In the rows, zero is written as 128.
The rows of D fall into several groups, which share some directions, and each row is roughly a mix of its group's hidden directions, except some rows that fit no group.
D:
[[131  94  98 102  80 105 157 121 115 125 105]
 [109 140  91 163 154 173 108 118 132 149 147]
 [134 151 173  86 135 138 107 142 130  87 112]
 [ 92 185 105 128 125 133 119 116 115  91 115]
 [154 177 141 128 154 131 155 126 145  92 155]
 [112 178 117 104 126 118 109  87 128 166 137]
 [104 124 140 129  82  80 145 102 110 104 137]
 [154 124 141 133 161  65 107 138 112 138 143]
 [139 134  83 158 126 125  99 164  86 138 131]
 [154 119 165 153 125  84 106 153 107 145 152]
 [114 156 138  69 106 146 115 114 129 156 152]
 [106 164 125 138 109 152 123  65 141 136 132]
 [122 103  70 121 104 154 134 155 115 156 123]
 [154 110 148 156 119  74 135 122 132 137 170]
 [118 137 154 154  87 148 125 158  92 125  93]
 [131 102 135 104  81 113 146  96 113  86 124]
 [144 112 154 134 108  87 159 110  84 128 153]
 [ 97 141 104 126 145 167  98 139 112 118  82]
 [161  92 131 121 135 138 127 143 165 177 149]
 [131 123 113 169 128  97 125  83 107  87 122]
 [144 140 135 114 143  91 129 181 132 168 107]
 [129 126 173  85 115 105  94 117 162 131 142]
 [ 76 152 112 111 102 135 123 115 127  93  95]
 [116 138 111  81  84 144 154 108 133 157 138]
 [160 132 122 122 147  99 169 154 107 133 172]
 [110 129 107 104 109  73 150 127 114 162 106]
 [137 125 158 134 121 177 120 187 132 123 136]
 [168 138 117 137 170 155 116 148 145 165 149]
 [145 102 159 111 107 131 125 139 105  71 148]
 [150 125 144 104 150  88 119 185 115 139 125]
 [174 134 150 155 158 107 144 131  98 129 162]
 [ 94 136 128 102  81 110 135 127 120 147  81]
 [141 102 152 116 106 103 137 106 109  70 132]
 [131 101 132 154 102  73 115 123 145 150 159]
 [108 131 124 134  70 133 165 148 101 151 111]
 [131  83 161 106 151 128 162 146 161 111 123]
 [118 102 123 132 125 110  96  88 173 159 145]
 [135 140  65 132 126 162 128 100 130 121 157]
 [125 178 113 112 143 163 144 120  82 118 119]
 [102 122 100 140  96 101  94 125 167 157 139]
 [139 101 150 180 127 130  82 120 139 145 150]
 [129  84 135 131 102  99 117 133 181 150 141]
 [138 171 131 131 112  92 154 107 132 112 174]
 [131 142 168 123 133 181 109 165 137 124 154]
 [129 164  94 162 154 112  94 135 106 157 131]
 [132 195 108 121 136 139 145 113 101 124 153]
 [117 135 114 167 159 166 130 152 157 164 119]
 [ 95 115  90 116 100 126 141  92 157 160 118]
 [112 184 132 150 123 162 111 113 145 164 127]
 [104 137  87 141 144 165 129 127 149 178 127]
 [122 118 157 144 105  73 142 116 137  88 142]
 [131 136  86 165 127 154 104 168 103 149 129]
 [123 126 104 133  91 161 184 136 126 143 151]
 [109 148 141  61 115 116 130 120 142 115  98]
 [127 101 102 147 146 109 108  89 163 157 154]
 [103 123 128 115 136 140  82  89 164 119  96]
 [116 120 158  91  98 134 106 105 176 135 145]
 [134  99 126 158 124  95  97 139 174 152 146]
 [125 132  96 127 188 123 107 101 134 107 102]
 [151 177 135 135 132 105 158 111 121 109 172]
 [115 153 126 169 105 186 127 123 147 142 116]
 [116 157 117 139 183 104 108  92 134 147 143]
 [ 80 152 133  98 120 112 138 102 149  94 104]
 [168 133 130 161 145  97 123 132 132 157 176]
 [137 141 155  96 142  81 108 101 107 103 151]
 [141  79 143 147 116  92 115 137 167 149 145]
 [111 152 143 161 157 173 128 117 168 146 129]
 [146  84 131 137 170  93 138 158 121 101 127]
 [139 138 135 131  97 160 177 165 104 121 149]
 [107 124  79 128 107 156 177 113 137 145 130]
 [136 134 167 103  90  87 138 158 111 146 138]
 [ 95 138 116 106 123 165 127 123  88 114  83]
 [ 85 157 115 107 115 147 125 121 142  85  94]
 [108 122 114 159 156 164 149 119 172 155 114]
 [102 142 109  85 112 173 140 119 104 136  98]
 [108 132 111  71 128 130 134  93 171 127 123]
 [132 124 167 162  84 168 120 153 118 127 136]
 [131 114 155 157 143 152  69 111 153 116 131]
 [154 103 129 117 123  73 132 162  99 107 114]
 [119 158 118 176  99 178 119 123 132 140 118]
 [162 124 134 123 148 142 149 137 144 120 194]
 [162  98 139 163 149 102 111 143 149 156 156]
 [143 130 191 137 117 140  85 147 127 110 132]
 [140 127 163 100 123  76 131  98 118  94 130]
 [102 134 102 102  94 161 142  90 145 158 127]
 [150 109 139 168 125  75 119 127 125 145 165]
 [153 171 117 117 166 170 142 132  99 136 134]
 [125 137 135 136 162 179  98 153 125 127 168]
 [104 136  83 102 107 140 180 119 128 139 113]
 [126  74 133 107 105 164 157 140 139 101 132]
 [106 130 137 159  85 138 123 145  95 137  82]]

One row of each group comes first, with its name. Which group is each row after those in?
[140 141  96  99 180  91 152 128 117 117 126]
Q
[119 170 119 159 153 137 118 140 149 179 113]
X
[141  86 152 142 114  87 127 132 174 128 146]
F

[141 141  96 150 148 134 173 156  84 117 124]
Q
[110 127 101 103  80 123 128 113 159 168 144]
F
[129 153 117 156 104 166 117 172 128 163 111]
X
[134 177 125 117 143  89  95 138 106 161 132]
X
[123 143 121  77 117 173 151 126 165 126 118]
F
[150  89 129 137 147 112 120 165  99  84 141]
X
[125  93  88 102 120 117 158 151 138 164 104]
X
[127  89 157 104 137 158 147 137 111 105  85]
F
[136 132 175 138 124 174  91 136 140  96 132]
Q
